Each path below is one point turned by a fixed rotation once a step. After each direction that follows a path, write how fast that rotation turns it, in degrees per step (0 if it stays still).
Each turn is a multiple of 5 degrees from 10 to 175, or 0.
Each row of a path follows its step; steps can be skipped.
Path 1:
step 0: [-19.7  24.6  -8.0 -34.8 -27.5  12.8  -8.0 -16.5   5.6   2.9 -29.6   2.7
  20.0  -1.6  32.1  -1.1   4.1  38.3 -12.7   9.6  27.4 -34.3 -36.0  -5.7
  17.0  37.0 -18.1  20.4 -23.2  15.1   1.6  -3.4  17.0 -12.3  10.0  -2.3
  26.0  -0.2   1.1  24.8  -0.6]
step 4: [-15.8   9.0  12.9 -11.2  10.2 -11.3 -24.7   0.5 -34.5  22.9 -27.7  -0.7
  39.9 -17.8 -13.0  -5.0 -16.4   9.9 -28.5 -23.6   1.8 -39.6   6.3  -3.0
 -25.4  -9.7  16.4   0.1  -6.1 -14.9  -6.8   8.3   2.7  16.3 -64.9  13.8
  17.9  13.7 -15.4  16.4  -8.4]
step 5: [  6.2  -4.4 -19.8 -18.2 -33.7  10.0  -5.9   1.8 -16.0  28.7 -17.1 -27.8
   4.3 -21.8 -32.2  -7.4 -45.0  19.6 -13.3   8.2   0.3  15.3  20.8  -9.4
   4.7  -4.7   4.3  -0.4 -24.0  34.7 -28.8 -22.7   9.2  14.9 -28.7 -17.6
  15.5   0.2  39.6  -0.3  24.6]
step 7: [-36.6   3.4  12.8   1.2   4.5  -2.6 -20.1 -31.2  -1.0   7.3 -17.8 -30.0
   1.8  -9.8 -12.6  -2.9  23.6  13.6 -18.7 -14.1  38.6 -36.4  18.1 -35.5
   3.5 -15.5  -1.5   6.0  -9.6  10.8   3.1  23.8  44.7  19.1   6.2   1.1
  -4.0   2.4  43.6  19.4  -9.6]
step 9: [ -5.1 -32.1  20.2  -1.9  34.4  19.8  24.2 -26.3 -11.8 -41.1   4.0 -39.0
  29.5  -6.2  -0.5   7.5  -7.7   7.1  14.4   9.0  -1.2  -6.0  -4.6 -26.2
  -7.0 -38.6  -9.1 -27.3  -0.2  10.3 -24.3  -5.4 -14.5   9.5 -11.9  18.0
  47.4  -9.2  22.8   7.3   6.1]
step 12: [-26.7  16.2  10.0 -36.2  16.4   4.7  -0.1  -0.6  -5.9  -5.2  14.3 -15.2
   9.3 -10.9 -21.0   4.7 -46.4  -2.0   6.1   4.2  -0.1  -3.0 -31.5  -8.7
 -48.5  20.3  -9.3 -41.0  -1.2  38.6 -32.9   4.1  26.3 -12.4 -18.1  17.1
  -1.4  20.0  11.9  16.0   1.5]
step 15: [-32.5 -28.8  25.5 -36.9  -1.7  24.8  -0.4 -21.7  -8.1 -21.1 -16.1  11.2
  12.3  13.4   9.5   4.7   7.5  10.0  23.5  12.9  -5.1  -6.3  -2.7 -33.6
  -2.9  12.7   5.8  18.8 -29.6  46.0 -14.3  30.3   6.8  -6.5 -15.3  37.9
  -3.4 -15.0  -6.8  12.2 -36.3]
step 16: [  9.8   1.5  -6.5  25.5  19.4   9.4 -18.8 -19.7  11.1   8.4  -1.0 -34.1
  42.1 -14.3  23.7 -27.1   2.6  -5.5  22.5   3.6 -28.7   6.1  -4.8   6.0
  -0.1   2.4  32.7   1.6  -7.5  40.2 -25.6 -12.5  15.2 -13.8 -19.1  40.6
  29.5 -18.1 -22.5 -21.0  -2.8]
step 17: [-22.1  -5.6  25.9  11.0 -28.7   3.3  33.4 -13.8 -22.0  10.3  14.3 -48.8
  25.8  36.2   2.7  18.7  -2.3  11.8   9.8  12.0  23.6  16.3  17.0  22.4
  -1.0  14.4  12.3   7.5   9.5  15.2 -28.7  -3.4  -9.1  -3.6 -29.2  -3.6
  31.6   6.9 -32.9  23.7 -13.5]
step 20: [-23.7 -26.0 -15.5  -5.4  -4.2   8.7  -5.2 -18.1 -12.7   7.2   8.5 -42.7
   8.8 -38.8   2.3  21.5  -4.6 -12.5   3.0  -9.7   4.3  13.9  -9.9  30.6
   3.9  21.2 -22.5  26.5  -3.0  61.7   3.5  11.2   8.5  18.7 -10.0 -22.0
  -0.2   5.0  -6.9  33.8  30.7]
Directions:
[ -4.7  11.6   1.0   4.3  -6.5  -8.3  -7.8   8.2   5.1 -14.8  -8.6   2.4
  -1.6   6.7   1.9   6.5  11.8   4.9 -10.7   7.1  17.2  -0.1   6.3  -2.4
  -3.7   1.9  -0.6   6.9   5.1  -3.7   9.2   6.3   4.1  -0.6  -6.2   2.0
   2.0  -2.1  -2.4   4.2  -4.2] -> 100
[ -1.3   1.2  -6.6  -5.6  -8.0  -4.7   4.7   0.5  -2.8   9.7  -0.7  -3.5
  -1.1   3.3  -1.1   2.2   3.9  -1.3  -3.4  -1.1   1.3  12.8 -10.6  -1.9
   3.4   2.6  -4.2  -5.0   0.2  -8.6   3.3  -5.1  12.5 -12.4 -14.6   4.3
  -4.9  18.5   8.2   0.6   7.8] -> 55
[  6.0   6.1 -10.4   6.0  -8.7 -12.3  -2.6  -5.6  -0.8   9.0  -3.6   0.4
   6.6  -5.8   7.7  -5.8  -7.8   2.6   8.4   7.8   3.2   5.7  12.8   1.6
   8.2  -0.7  13.5   1.0  13.0   2.5  -0.5   5.8  -7.1   0.0   4.8   2.9
  -4.5   2.3   8.9   4.8   4.3] -> 125
[ -2.7  -3.9  13.7  -3.8  -6.2  12.0   6.0  -4.1   8.8   0.1  -1.3  -4.3
  -1.6   3.4   1.6   7.2  -5.6  12.0  -0.6  -0.3   3.4   5.0   6.4   1.2
   2.3  -6.8   9.6   7.7 -12.4 -14.7  -1.0  -0.5 -11.1  -2.9   2.6   4.5
  -3.9   6.9   8.7   4.9  -8.3] -> 175
[  2.8  -0.2   4.7  -1.3  -2.3  11.7   2.2   1.1  -4.2   2.2 -17.4   6.0
 -11.3 -10.2  -2.7  -3.5   3.4  10.1  -2.4   8.5  -4.9  10.1   3.8  -2.1
   5.7  11.2   4.0   0.7  -4.6   2.4  -0.3  -0.2  12.2  -6.3   8.2  -2.4
  -1.1  -9.9  -5.7   2.3  10.8] -> 140
[ -0.6  -3.2  -0.3   4.6   3.6   7.4   6.6  -3.1  -3.4   7.8   5.3  -7.8
  -2.8  14.4  14.0 -14.5   9.3   0.7  -3.1  18.8   4.9  -5.4  -6.0  -4.1
   4.4  -4.1   1.4  -6.3   0.1  -1.9   6.1  -1.5  -0.8   0.4   6.2   6.4
  11.1   0.0  -3.9   3.8   0.1] -> 45
Path 2:
step 0: [ -8.9 -30.8  -0.9  15.9 -11.9 -34.9 -10.2   9.2  -2.1 -12.7 -30.9 -15.6
  11.2   6.4  24.8   4.1 -28.6  -5.6   3.5  -8.1  -5.1   3.5  26.2  -4.4
  12.4  34.9 -45.5 -10.4  12.5   0.7   5.5 -29.1 -32.8  -7.3 -10.9   7.8
  56.4   5.6 -28.2  21.5  -6.7]
step 1: [ -0.3 -13.0  23.3  16.0   5.1   9.4  34.4   2.1  -5.4   1.1 -35.9  29.4
 -16.8  14.0  28.3  -9.4  17.9  -6.6  18.7 -30.8   3.4   1.7  27.2   5.8
  11.6  26.2 -16.9 -38.0  -8.8 -21.8 -39.1 -25.9  -6.6  -4.9   2.8  -2.9
  53.7   2.6  22.6 -11.6   1.3]
step 7: [-39.8  19.2   0.3  -0.5  -0.9  -5.3  16.9   1.7 -29.3 -20.1  15.9  36.8
   4.4 -14.3  13.5  16.2  12.0   0.3  30.6 -39.3 -30.7   8.5  41.5  -7.5
 -15.1   0.6 -54.7 -24.7  -0.7  12.8 -14.1 -13.5 -20.8  -2.2  19.9   5.5
 -16.9   9.7  12.7   0.3 -10.8]
step 8: [-21.1 -20.4  -3.2 -36.1  -3.4 -11.7 -23.9 -12.9 -15.7   4.0 -22.2 -20.4
  19.6 -17.4  42.1  35.4  14.9  16.1  11.0 -19.8   6.2   2.2  38.8 -21.7
  -7.7  -0.2 -37.1 -34.2 -10.3   8.1  18.5 -26.3  -9.9  -2.5   7.9  -4.6
  16.0   2.6  -9.0  43.9   2.9]
step 9: [-39.7 -29.8   1.2 -15.1  18.6  22.1  18.6 -34.2   4.7 -11.2 -12.5  16.1
  -2.5  16.7  15.2 -22.5  28.4   9.0  27.3 -42.2 -11.4  20.6  38.1  11.8
 -19.1   7.6 -19.9 -35.8 -16.4 -10.7  -8.9 -37.7 -17.0   7.0  -1.3   4.9
 -10.9  -7.6  -3.5  -3.5   6.8]
step 10: [-12.6 -43.3 -14.2   9.8 -30.0   4.9 -12.9 -27.3 -36.6 -18.3  -5.7  17.2
  20.8  -7.5  33.9  34.4   5.6  18.6  15.0 -12.1 -17.9  -5.4  23.2  -8.9
   1.2  12.6 -26.3   5.5 -15.9   2.4  11.1 -30.1 -46.9  -6.1   1.4  25.9
   1.6  -6.8 -19.6  -0.9 -25.2]
step 16: [ 15.7 -38.6  29.4  10.1  -6.4 -17.9  -8.7   6.9 -16.1  12.9 -10.7 -11.5
  14.8  -4.5  41.1  15.6  11.5  -6.3  -5.1  -1.1  13.5  -9.3  61.9  11.1
  26.1  -6.4 -40.8 -10.9 -10.0  -9.9 -19.0 -33.4  11.1  -8.9  17.4  -7.0
  41.8  -1.0   0.8  -0.8   7.6]
step 17: [-29.7 -16.3  36.4  12.1  22.1 -24.7  28.1  15.1   8.7  -9.8  -6.9  -2.3
  -8.1  22.3   4.9   1.2  12.8 -14.1  36.6 -18.6 -37.1  19.7  41.7  17.7
   0.4  30.3 -35.7 -16.9  12.7 -11.5  -1.9 -24.1   1.7   7.6  20.3  30.6
  16.3   9.3   2.3 -13.3   3.7]
step 19: [ -6.8 -10.2  34.1 -13.4  -3.3   1.1  28.2  -7.1 -10.1  -3.9 -12.1  -5.7
  -2.6  -7.8  37.5   3.5  10.9   7.9  28.1 -34.2  -9.7  22.1  19.8  -4.7
  14.9  25.1 -26.5 -51.7  -5.5 -57.5 -24.9 -11.2  17.0   1.2  17.2  -9.7
  17.5  17.7  -4.8  10.8   0.9]
step 20: [-46.8 -16.4   3.2 -38.3 -15.7 -16.1  25.5 -14.5  -8.5 -33.0  14.0  20.4
  -9.7  -0.3  10.9  47.1  12.0  -0.4  24.4  -4.6  -9.5  -7.2  26.3 -10.5
   1.7  54.8 -16.4 -13.9   0.4 -13.7   4.4 -11.1 -36.5   6.2  -9.2  12.4
  11.8   9.8   9.6   4.2  -0.2]
Directions:
[ -1.4   1.4   5.1   8.9   5.9   4.4   7.3  -5.5   8.7  -4.0  -7.8   2.5
   6.1  -4.8 -12.5 -13.3  -0.9   0.8   5.9 -17.3   0.3  12.7  -5.6   1.0
   2.9  -0.3  -9.7  -0.5   8.4  -1.6   4.6   7.5   3.0   1.1   9.4  -3.3
  -5.5  10.3   1.1  -0.7  -3.6] -> 175
[  7.4  13.1   4.6  -3.5  -5.0   3.2  -0.6  10.6 -13.6   2.7   3.7   2.3
   1.5  10.8   7.6  -7.5  -1.7   1.7   5.2  -9.7 -11.5  -0.3  -8.0  11.3
   3.8   9.9  -4.7   0.0   4.7   8.9   4.6   7.3   2.0  -0.9  -6.2  -3.7
   7.4  -3.4  -4.7   8.8   2.5] -> 60
[ -6.8   2.9  -0.9 -15.4  10.1   2.5  -3.9 -11.4  -7.8  -0.8  12.1  -4.5
   4.0  -5.9  -8.2  -1.4   8.3  11.2   4.2  -3.1  -3.5  -2.1  -6.2  -8.3
  -0.2   0.4  -4.8  -9.1 -13.9   6.7   0.6   2.7   2.9  -8.2  -2.1   2.4
  -4.6  -3.0  -6.4   0.1 -10.1] -> 25
[ -5.5   7.6  -3.0  -3.5  -1.5  -4.8   8.9  -0.4  -6.1   1.5 -10.7  18.7
   8.8   6.2  -2.0  -2.0   3.0  -2.8   1.6   0.7   3.1   5.7  -6.6   1.9
   1.9  -1.2   4.9   5.4 -14.2  12.4  -3.3  -6.4  -4.1   2.5  -2.8   2.8
   1.2   1.2  12.2 -15.3  -0.6] -> 130
[ -9.6   5.7  -4.0  -9.5   5.6   3.2  -2.9   0.8   0.8  -0.5   0.0  -6.6
  -3.3  10.1  -2.7 -16.4  -6.2 -13.7  -2.2   0.2  10.7  -6.3  -2.8  -4.3
   2.9   0.4  -3.3   0.8  -0.5  -1.0   6.8 -11.3  -9.8   8.3  -0.2   0.0
  -2.5   4.8 -15.5  -2.2   9.1] -> 120
[ -6.5   6.7  13.3 -11.1  -3.7  -9.8   2.6   1.0  -1.1  -6.2  -3.4   1.8
  -9.5  -1.9   0.6   8.6   4.7  -3.1  -3.1   2.9  10.0   2.5  -3.3   7.2
  -2.7   6.0  -8.4   8.0  -0.2  -2.3 -15.4   7.3  12.3  -1.7   6.7   4.7
  -1.6   8.2 -11.2  -0.5   3.2] -> 25
[ -0.7  -0.4   0.4   9.3 -10.7  10.0  -2.3   1.1 -10.2   2.7  -3.2  -0.1
 -13.7  -5.0   1.5   1.1   0.7   2.4  -2.7   1.1  -5.5  -5.2  -5.0  -3.7
  20.0  -4.7  -3.0  -6.3  -5.3   4.9  -1.8  -5.7   1.0  -9.2  10.0   0.5
 -11.1   9.8   1.9  -2.5  10.6] -> 125
